Each named move below is a turn or a mirror, shown by a few rows before and after it. Which moves, in which order, take the first row of each later pair to the second? The first pair is answered.
zege (before -> after):
[-0.78 -0.68  3.56 -1.60 -2.02 -0.60  0.27  2.72  1.65 -0.54  0.73  3.70
  0.54  0.20  2.38  2.74  1.31 -0.16  0.87 -1.22  0.86 -0.44 -0.51  0.77
 -0.11 -1.34  1.30 -0.07 -0.89  0.34  3.37 -0.44  0.16  0.90  0.90 -0.74
 -0.60  2.25]  ->  [-0.76 -0.44  4.30 -0.62 -1.53 -1.21 -0.37  1.52  1.30 -0.38  0.85  3.84
 -0.46 -0.67  2.52  2.68  1.41  0.59  0.30 -1.23  1.39 -0.37 -0.25  0.40
  0.00 -1.22  1.07  0.17  0.32  0.11  4.13 -0.37  0.78  1.38  1.24  0.72
 -0.38  1.25]
[-1.27 -0.39 -0.36 -0.80  0.40  0.26  2.50 -2.60  1.59  1.15  0.28 -1.70
 -1.45 -2.87 -1.28 -1.09  0.24 -0.82  2.35 -0.83  0.49  0.03  1.00  1.48
 -1.95  0.70 -0.12 -1.70 -1.68  0.92  1.36 -0.95  0.18  0.78 -1.37  0.77
  0.53 -0.59]  ->  [-1.19 -0.47 -0.54 -0.98  0.19  0.43  2.69 -2.46  1.72  0.75  0.26 -1.61
 -1.03 -2.66 -1.29 -0.85  0.29 -1.15  2.52 -0.87  0.43  0.00  0.81  1.62
 -2.12  0.57 -0.27 -1.75 -2.16  1.15  0.98 -0.85 -0.21  0.71 -1.42  0.53
  0.31 -0.22]
[-3.11  1.52  2.21  1.06 -2.39  0.40 -0.99  0.02  1.14  2.01  0.87 -0.73
  1.28 -1.41  0.25  2.28  0.69  0.68  0.74 -1.80  1.02  1.88  0.22  1.59
 -1.19 -0.62  0.32 -0.29 -1.60 -1.51  1.67 -0.48  1.28  0.70  0.05  0.13
  0.14  0.33]  ->  [-3.01  1.38  2.00  0.66 -2.63  0.74 -0.75  0.67  1.40  1.75  0.83 -0.67
  1.85 -0.93  0.22  2.40  0.53  0.05  1.10 -1.77  0.80  1.76  0.07  1.86
 -1.32 -0.68  0.46 -0.38 -2.16 -1.32  1.31 -0.50  0.84  0.35 -0.42 -0.65
 -0.03  0.74]
[ 1.19 -2.10  1.84 -1.65  0.43  1.24 -1.21  1.97 -0.23  0.01  0.17 -0.03
  2.36  0.78  0.39  0.01  0.33  0.05  1.14  1.71  0.43 -0.07  0.41  1.34
 -0.76 -0.20 -0.17 -0.69 -1.48  0.66  0.71  0.32 -0.02 -0.32  0.52 -2.39
  0.40 -0.33]  ->  [ 0.80 -1.86  3.00 -0.35  1.18  0.00 -2.17  0.19 -1.04  0.62  0.51 -0.15
  0.63 -0.52  0.38 -0.43  0.31  1.73  0.23  1.79  1.07  0.16  0.91  0.46
 -0.53 -0.40 -0.37 -0.27  0.15  0.28  1.84  0.29  1.14  0.28  1.16 -0.37
  0.84 -1.91]
sapi (before -> after):
[ 1.19 -0.11 -3.12  0.99  0.79 -0.16  0.95  2.72 -1.31 -1.21 -0.72  0.74
  2.10  2.25  0.55 -1.85 -0.30 -0.68 -0.74  0.84 -1.22  1.63 -0.93 -0.73
 -0.60  0.74  0.39  0.63  1.73 -0.02 -4.84  1.02 -1.54 -2.36  0.02 -1.73
 -0.12  0.13]  ->  [ 0.97  0.13 -0.94  0.73 -0.71  0.69 -1.86  3.73 -1.54 -2.14  0.04  3.24
  2.69  3.52  1.76  1.19 -0.75  0.87 -1.83  1.10 -0.60  1.41 -0.26 -0.99
  0.10  0.32  0.53 -0.36  0.42 -0.60 -2.12  1.70 -0.36 -0.78  1.39 -1.70
 -0.85  0.85]
[ 0.37  0.45  0.02 -0.08 -0.49  0.73 -0.27  0.62 -0.31 -0.33 -0.86  0.71
  1.69  0.86  0.32  0.66  0.69  0.04 -0.63  0.12  0.36  0.36  0.30 -0.49
 -0.79  0.09 -0.68  1.15 -0.40 -0.38 -0.67  0.73 -0.21  0.34  0.85  0.37
 -0.32 -0.37]  ->  [ 0.20  0.73  0.70  0.24 -0.33  0.29 -0.64 -0.02 -0.45 -0.14 -0.59  0.57
  1.14  0.38  0.39  0.58  0.54  0.50 -0.72  0.08  0.62  0.44  0.61 -0.71
 -0.58 -0.06 -0.69  1.03  0.10 -0.47 -0.05  0.62  0.19  0.58  1.17  1.07
 -0.21 -0.60]
[ 0.72 -0.68 -1.02 -0.66  0.77  0.63  1.09  0.31 -0.39 -0.50 -0.63 -0.77
 -0.73  0.59 -0.72 -2.02 -0.27 -0.77  0.82 -0.25 -0.72  0.17 -0.46  0.72
 -0.10  0.42 -0.77  0.21 -0.65  0.62 -1.86  0.13 -0.91 -1.44 -1.14 -2.19
  0.05 -0.16]  ->  [ 0.71 -0.39  0.32 -0.99 -0.42  1.54 -0.58  1.56 -0.44 -1.31 -0.30  0.97
  0.10  1.77  0.06  0.17 -0.50 -0.10  0.17 -0.09 -0.54  0.06 -0.14  0.79
  0.27  0.16 -0.85 -0.70 -2.00  0.20 -0.62  0.75 -0.11 -0.72 -0.37 -2.78
 -0.43  0.65]
[ 0.26 -0.85 -1.69 -2.54 -1.49 -0.13  2.52  0.77  0.33 -0.16  1.13 -1.13
  2.48  0.24  1.91 -2.40  1.11 -2.16  0.37  0.18  0.38  2.79  0.63  0.16
 -0.40 -0.19  0.97  1.63 -0.01  1.83 -2.02 -2.42 -0.74 -1.57 -0.21 -2.02
 -1.02  2.33]  ->  [ 0.23 -0.48  0.41 -2.70 -2.90  0.81  0.09  1.60  0.07 -1.08  1.70  1.03
  3.06  1.48  2.95  0.40  0.57 -0.79 -0.65  0.51  0.75  2.60  1.35  0.03
  0.06 -0.70  1.08  0.88 -1.32  1.39  0.29 -1.75  0.41 -0.31  1.17 -2.09
 -1.51  3.09]
Tem (before -> after):
[ 1.09 -0.48 -2.35  0.42  0.51 -0.03  1.02  0.98 -0.65  0.00 -1.39  0.14
  0.50  0.57 -1.19 -1.58  0.41 -0.68 -0.68  0.14  0.19  0.09 -1.28 -0.17
  0.14 -0.17 -0.25  0.75  1.03 -0.29 -2.03  1.03 -1.02 -1.52 -0.62 -0.50
  0.26  0.51]  ->  [ 0.98 -0.80 -2.09 -0.64 -0.16  0.92  1.52  1.23 -0.02 -0.40 -0.85 -0.09
  0.73  0.75 -1.56 -0.81  0.38 -1.30  0.05  0.14 -0.11 -0.26 -1.05  0.71
 -0.26 -0.01  0.03 -0.13 -0.69 -0.02 -1.54  0.63 -1.28 -1.32 -0.68 -1.35
 -0.03  1.42]
[-0.44  0.13  2.25  0.38  0.10  0.48 -1.41 -1.70 -1.06 -0.30  0.75 -0.49
 -1.23 -1.29  1.18  1.54 -0.79  1.47 -1.08 -0.64  1.61 -0.28  1.26 -1.31
  0.22  0.39  0.22  0.04  1.25  0.04  2.71 -0.05  0.62  2.65  1.65  2.09
  1.01 -2.30]  ->  [ 0.27  0.45  1.16  1.14  0.64 -0.08 -2.14 -0.33 -1.86 -0.65 -0.37  0.78
 -0.07  0.07  1.95  1.24 -0.44  1.46 -2.18 -0.48  1.38 -0.10  0.51 -2.56
  0.46  0.06 -0.09  1.09  2.55 -0.36  1.20  0.92  0.25  1.99  1.56  2.01
  0.65 -2.23]
[-0.68  0.05 -0.57 -0.01 -1.33 -1.09 -0.35  0.67 -1.55 -0.81 -0.82  0.22
  1.44  1.95  1.70 -0.26  1.04  0.13 -1.75  0.28  0.78  0.25 -0.64 -1.28
  0.67 -0.57 -1.04  1.45  1.60 -1.17 -2.28 -0.10 -0.12 -0.60 -0.13 -0.76
 -0.93 -1.05]  ->  [-0.58 -0.22 -0.55 -1.27 -2.32  0.51  0.12  1.47 -0.40 -1.18 -0.54  0.06
  2.14  2.45  1.29  0.61  0.74 -0.69 -0.91  0.04  0.60  0.07 -0.45 -0.27
  0.40 -0.47 -0.58  0.44 -0.65 -0.84 -1.70 -0.34 -0.47 -0.38 -0.26 -2.18
 -1.23  0.06]
[-0.18 -0.09  0.21 -1.66 -1.10  2.33 -0.45  1.35  1.09 -1.20 -0.59  1.41
  2.31  1.80  0.35  2.21 -1.29 -1.01 -0.67  0.68 -0.66 -0.02 -0.44  1.07
 -0.30  0.34  0.01 -2.24 -1.91  0.28 -0.26  0.39  0.41  0.45  0.21 -0.51
 -0.29  1.68]  ->  [-0.95 -0.38  1.44 -1.82 -1.13  2.05  0.33 -0.90  1.52 -0.59  0.48  0.02
  0.42 -0.08 -0.40  2.19 -1.56 -0.42  0.30  0.39 -0.41 -0.09  0.30  1.94
 -0.64  0.55  0.34 -2.97 -2.16  0.72  1.69 -0.76  1.19  1.15  0.28  0.51
 -0.02  0.88]
tobo (before -> after):
[-0.80  0.67  3.67  0.90 -0.43 -1.00 -4.23 -0.32 -0.81  0.26  0.78  3.03
 -1.04 -1.24  1.33  2.25 -1.60  3.30 -2.59  0.91  1.43 -0.63  0.15 -0.13
  1.36  0.17 -0.28 -0.62  1.01 -0.69  3.60  0.64  1.84  2.80  2.85  0.91
  0.76 -1.71]  ->  [-0.19  0.66  2.44  0.24 -1.09  0.26 -4.52  2.71 -0.80 -0.85 -0.22  4.50
  1.61  1.29  2.00  3.17 -1.53  2.12 -2.88  1.20  0.85 -0.62 -0.67 -0.26
  1.46 -0.24 -0.34 -0.56 -0.23 -0.73  1.87  1.44  0.68  1.97  2.44 -1.21
  0.17  0.04]
[ 1.60  0.85 -1.41 -1.05 -0.67 -2.99  0.19  0.58 -1.27 -0.96  0.53  1.51
  1.37 -0.55  1.29 -1.52  0.85  2.53 -1.85 -0.19  0.01  0.88  2.12 -0.58
  2.19 -0.29 -2.92 -0.10  0.10 -1.91  0.71  3.76 -1.10  2.43  1.09  2.66
 -1.55  0.33]  ->  [ 1.82  0.54 -2.13 -2.05 -1.46 -2.02  0.71  1.95 -0.71 -1.72  0.38  1.79
  2.64  0.70  1.16 -0.88  0.95  1.43 -1.15 -0.29 -0.71  0.70  1.75 -0.03
  1.92 -0.26 -2.55 -0.50 -1.32 -1.48 -0.09  3.65 -1.87  2.01  0.54  0.94
 -1.85  1.59]
[-0.91 -1.41 -1.52 -0.05 -2.43  1.58  3.09  0.10  0.53  0.22  1.12  0.30
  0.37 -0.64 -1.79 -0.50 -0.07 -1.21 -1.22  1.30 -3.55  1.04  0.83  3.22
  1.34  0.85  1.46 -0.12 -0.74 -0.42 -3.25 -1.81 -1.19  0.84  0.58 -3.67
  0.32  0.76]  ->  [-1.35 -1.42 -0.46  0.57 -1.96  0.69  3.21 -2.23  0.24  0.92  1.82 -0.80
 -1.55 -2.69 -2.36 -1.38 -0.18 -0.18 -0.98  1.13 -3.05  1.21  1.57  3.23
  1.42  0.86  1.54 -0.21  0.36 -0.36 -2.06 -2.48 -0.24  1.49  0.72 -1.95
  0.75 -0.62]
[-1.13 -1.02  1.50 -1.46 -2.24  2.41  0.72  0.24  1.30 -1.28  2.43  0.37
 -0.85 -0.38 -0.35  0.61 -0.52  0.33 -0.07 -0.79  0.49 -0.78  0.01  1.84
 -0.13  0.55  2.12 -2.67 -3.96  1.46  2.72 -1.15 -0.24  0.96  0.59 -0.89
 -0.43  0.54]  ->  [-1.29 -0.80  2.41 -0.08 -1.40  0.90  0.20 -1.59  0.69 -0.63  2.61  0.05
 -2.41 -1.89 -0.33 -0.18 -0.45  1.80 -0.65 -0.79  1.31 -0.39  0.43  1.05
  0.19  0.45  1.75 -2.09 -1.91  1.00  3.62 -1.22  0.72  1.37  0.89  1.15
  0.22 -1.35]

Between the rows of a pair lie two moves.
[-1.59  0.72  2.27 -0.72 -1.62  0.55 -2.46 -1.29 -0.76 -0.61  1.05  0.37
 -1.33  0.50  0.04  1.42 -1.47  1.05 -0.13 -0.56  0.68 -0.13  1.48 -0.35
  0.75 -1.14  0.78 -2.18 -3.03 -0.79  3.62  0.36  0.23  1.90  0.05 -0.60
 -0.82  0.96]  ->  [-1.82  0.84  1.35  0.72  0.61 -1.69 -0.90 -3.99 -1.20  0.84  0.76 -2.09
 -3.30 -1.73 -0.80 -1.69 -1.02  1.02  0.08 -0.89  0.92  0.45  1.23 -0.99
  0.57 -0.88  0.47 -1.00 -0.08 -0.61  2.30 -0.11  0.15  1.30 -0.72  1.25
  0.09 -1.11] | tobo then sapi
[-0.72  0.19  2.56 -1.06 -1.70  1.26 -1.86 -0.37  0.08 -0.26  1.99  0.96
 -0.64  0.94 -0.06  1.94 -0.82  0.37  0.75 -0.13  0.63 -0.18 -0.30  0.89
 -1.10 -0.49  0.34 -1.53 -1.97  0.84  3.81 -0.49  1.43  1.45  0.78 -0.43
 -0.12  1.00]  ->  [-0.38 -0.03  0.90 -1.83 -1.71  1.99 -0.62  0.85  0.60 -0.81  1.34  0.77
  0.57  1.95 -0.32  1.54 -0.59 -1.23  1.39 -0.18 -0.05 -0.22 -0.82  1.42
 -1.35 -0.29  0.66 -1.59 -3.16  1.25  2.21 -0.42  0.36  0.71  0.10 -1.92
 -0.28  1.90] | Tem then zege
[-0.19 -1.93  0.85 -1.53  0.00 -0.81  0.54  0.78 -0.80  0.78  1.27  1.04
  1.08  1.09 -2.34 -0.05 -0.01 -1.99  0.48  0.80  0.62 -1.47 -0.97 -1.71
  1.71  1.10 -0.89  0.13 -0.72 -0.41 -2.67  1.66 -2.29 -1.46  2.08 -3.15
 -0.93  1.04]  ->  [-0.92 -2.13  2.20 -1.69 -0.07 -0.90  1.45 -1.75 -0.31  1.44  2.67 -0.63
 -0.86 -1.15 -3.20 -0.15 -0.20 -1.44  1.62  0.58  0.92 -1.52 -0.09 -0.75
  1.48  1.24 -0.36 -0.75 -1.42 -0.06 -0.57  0.45 -1.40 -0.69  2.15 -2.17
 -0.49  0.35] | Tem then Tem
[-0.43  0.34  0.61  1.20  0.03 -1.57 -1.04 -1.06 -0.59  0.51  1.06  0.02
 -1.78 -1.02  0.49 -0.84 -1.16  2.17 -1.65 -0.27  1.04  0.50  0.43  0.02
 -0.01 -0.44 -0.95  0.42  1.90 -0.08  1.02 -0.14  1.41  0.60  0.54  1.68
  0.45 -1.34]  ->  [ 0.12  0.05 -2.02  0.86  0.82 -1.58  0.32  0.34 -0.53  0.37 -0.23 -0.20
 -0.35  0.22  0.19 -2.48 -0.72  0.39 -1.49 -0.23  0.12  0.71 -0.65 -0.10
 -0.42 -0.18 -1.12  1.53  2.30  0.42 -2.44  0.04 -0.14 -1.01 -0.69  0.14
  0.38 -0.74] | sapi then tobo
[ 0.92  0.20 -2.65  1.47  1.42 -0.17 -0.38  2.63 -0.32 -0.94 -1.52  1.19
  1.42  1.57  0.94 -1.48 -0.20 -1.13 -0.85  0.13 -0.65 -0.11 -1.50 -1.62
  0.68 -0.21 -0.43  1.17  1.95 -0.67 -2.81  1.24 -1.40 -1.76 -0.71 -0.48
 -0.54 -0.36]  ->  [ 0.36  0.04 -0.42 -0.36 -1.00  2.28 -1.04  3.61  0.81 -1.97  0.00  2.11
  1.88  2.44  0.87  1.97 -0.82 -1.19  0.09  0.01 -0.71 -0.76 -0.63  0.05
  0.48 -0.15  0.31 -1.36 -2.13 -0.51  0.33  0.59 -0.67 -0.32  0.32 -1.77
 -1.05  1.59] | sapi then Tem
[ 1.87  0.58 -1.94  0.52 -0.16 -1.15 -0.61 -1.45  0.23  0.27 -2.48 -0.86
  1.31  0.96  1.39 -4.60  0.26 -0.11  2.71  0.80 -0.22 -1.55  0.19  2.58
 -0.92  0.87  0.62  0.52  0.70  0.63 -1.02  1.65  0.69 -1.62 -0.37  0.39
 -1.13 -1.54]  ->  [ 1.95  0.39 -1.99  0.40 -0.36 -0.77 -0.72 -0.81  0.36 -0.09 -2.66 -0.40
  1.83  1.55  1.43 -4.22  0.22 -0.20  2.51  0.93 -0.40 -1.37  0.07  2.63
 -0.68  0.60  0.50  0.48  0.37  0.78 -1.27  1.79  0.63 -1.70 -0.35 -0.07
 -1.30 -1.17] | zege then Tem
[ 1.21  1.48 -1.17  0.94  0.20 -1.14 -0.29  0.16 -0.54 -0.40  1.02  0.73
 -1.71 -0.34  0.82 -0.99  0.34  0.00  0.58  0.14 -0.41  1.64 -0.60 -2.53
 -0.24  0.76 -2.22  0.64  1.99 -0.03 -2.05 -0.10  0.81  0.89  0.00 -0.57
  0.23 -0.39]  ->  [ 1.15  1.05 -1.91 -0.40 -0.33  0.18  1.14  0.87  0.36 -0.57  1.18  0.12
 -0.98 -0.01  0.15 -0.75  0.15 -1.44  1.83  0.10 -1.12  1.29 -0.79 -1.57
 -0.73  0.90 -1.57 -0.17 -0.07  0.66 -2.35 -0.71 -0.12  0.41 -0.61 -2.15
 -0.02  0.70] | zege then tobo
[ 0.34  1.38  1.05  2.95 -0.35 -0.53 -2.11 -1.25 -0.72 -0.98 -2.24 -0.62
 -3.41 -1.87 -0.04  0.04 -0.92  1.39  0.42  1.62  1.75 -0.65 -0.03 -1.30
 -0.07 -0.21 -0.90  1.44  2.00 -0.97 -1.26  1.09  3.72 -0.14  2.59  2.94
 -0.80 -2.80]  ->  [ 0.72  0.94 -2.53  1.32 -0.11  0.38  1.12  0.74  0.50 -1.31 -3.59 -1.99
 -1.14 -0.31 -0.96 -1.95 -0.32 -2.42  2.37  1.42  0.06 -0.91 -1.45 -0.10
 -1.05  0.11 -0.59  1.74  0.83  0.11 -5.70  0.57  0.89 -2.43  0.32 -0.21
 -1.14 -1.04] | sapi then zege
[-0.51  0.28  0.43  0.26  0.15 -0.48 -0.74 -1.14 -1.26  0.14 -0.62  1.81
  0.17 -0.09  1.33  0.18 -0.71  1.30 -0.24  0.14  1.59 -0.68  0.13 -2.28
  0.59 -0.46  0.52  0.89 -0.99 -0.40  0.64  0.51  1.04  0.03  0.13  0.09
 -0.08 -1.46]  ->  [-0.66 -0.27 -0.12 -1.34 -0.53  0.89  1.12 -0.50 -0.09 -0.06 -0.43  0.77
  0.72  0.20  0.58  0.32 -0.74 -0.42  1.46 -0.20  0.84 -1.09  0.05 -0.80
 -0.17  0.04  1.15 -0.23 -3.30  0.33  0.38 -0.27  0.09 -0.40 -0.40 -1.77
 -0.57 -0.11] | zege then tobo
[ 1.84  0.69  1.51  0.75 -0.62  0.51 -1.63  0.64 -1.27  0.07  0.83  2.32
 -0.85  0.62  0.85  2.17 -0.67  0.78 -0.18 -0.35  0.18  1.09  0.34 -0.94
 -0.31  0.53 -0.05 -0.65  0.22 -1.40  0.47  1.13 -0.33  0.28 -0.75 -1.05
 -0.52  2.10]  ->  [ 1.35  0.48  1.90  1.31 -0.01 -0.44 -0.85 -1.63 -1.16  0.88  1.37  0.81
 -2.68 -1.33  0.14  0.87 -0.62  1.20  0.20 -0.55  0.33  1.22  0.76 -0.73
 -0.34  0.87 -0.05 -0.48  1.18 -1.26  1.10  0.39  0.14  0.67 -0.80  0.43
 -0.01  0.88] | Tem then sapi
[-1.19  2.35 -0.65  3.81  3.11 -1.55 -3.82  1.31 -1.14 -2.14 -1.49  2.37
 -0.78 -0.02  2.07 -2.15  1.59  2.92 -2.96  1.89  1.01  0.59 -0.35 -4.52
  2.08 -1.64 -0.29  2.47  4.63 -0.19 -0.38  2.82 -0.09  1.59 -0.52  2.09
 -0.31 -2.26]  ->  [-0.49  1.82 -3.79  2.40  3.21 -0.62 -1.56  3.75 -0.23 -2.69 -2.62  1.91
  1.57  1.81  1.49 -3.36  1.88 -0.09 -1.74  1.76 -0.42  0.41 -1.69 -3.66
  1.55 -1.52  0.03  2.58  3.24  0.78 -3.89  2.87 -2.43 -0.41 -2.30 -0.74
 -0.64 -0.51] | sapi then sapi
[-0.30  0.27  1.02  0.08 -1.54  0.88 -1.52  0.81  0.51  0.41  1.16  0.27
  0.39  0.20 -0.52  1.26  0.03  0.33 -0.24  0.20 -0.17 -0.27  0.05 -0.40
  0.09  0.90  0.10 -0.36 -0.01 -0.94  1.44  0.67  0.44  0.99  0.76  0.56
  0.26 -0.10]  ->  [-0.35  0.14  0.61 -0.63 -1.68  1.07 -0.89  0.81  0.82  0.36  1.42  0.02
  0.59  0.14 -0.83  1.25 -0.21 -0.17  0.32  0.09 -0.27 -0.49 -0.01  0.17
 -0.21  0.83  0.23 -0.58 -0.59 -0.70  1.42  0.50  0.30  0.88  0.56  0.29
  0.26  0.12] | zege then tobo
[-2.53 -1.82 -0.91  0.12  0.57 -0.83  1.57 -0.19 -0.30  1.46 -0.04 -1.74
 -0.59 -3.74 -2.49 -2.02 -0.28 -0.64  0.72 -0.03 -0.02  0.73  0.41  1.02
  0.27 -0.44  1.57  1.39  1.73 -0.33 -1.57 -0.64  2.11 -1.17 -2.50  1.65
  2.19 -2.42]  ->  [-1.72 -1.70 -2.61 -0.48  0.10  0.36  1.12  3.22 -0.38  0.24 -1.23 -0.01
  2.23 -0.88 -1.83 -1.20 -0.20 -1.98  0.14  0.10 -0.66  0.74 -0.68  0.68
  0.12 -0.80  1.53  1.83  0.73 -0.30 -3.96  0.22  0.76 -2.27 -3.10 -0.60
  1.62 -0.64] | tobo then zege
[ 0.21  0.12 -2.09 -0.23  1.54  1.14  0.61  1.06 -0.84  0.75 -1.57 -0.85
  1.29  1.11  2.32 -0.40  0.23  0.46 -0.73  0.22 -0.72 -1.06  0.56 -0.24
  0.18 -0.28  0.32  1.89  0.58 -0.10 -2.76  0.86 -0.33 -1.63 -0.59 -0.13
 -1.38  1.30]  ->  [-0.46 -0.40 -1.49 -1.06  1.30  1.48  2.52 -0.95  0.23  1.60 -0.38 -3.10
 -0.30 -0.63  1.04 -0.88  0.14  0.04  1.02 -0.03 -0.72 -1.40  0.95  1.32
 -0.36  0.22  0.97  0.92 -0.45  0.54 -1.39 -0.56 -0.20 -1.19 -1.05  0.34
 -1.08  1.13] | tobo then tobo
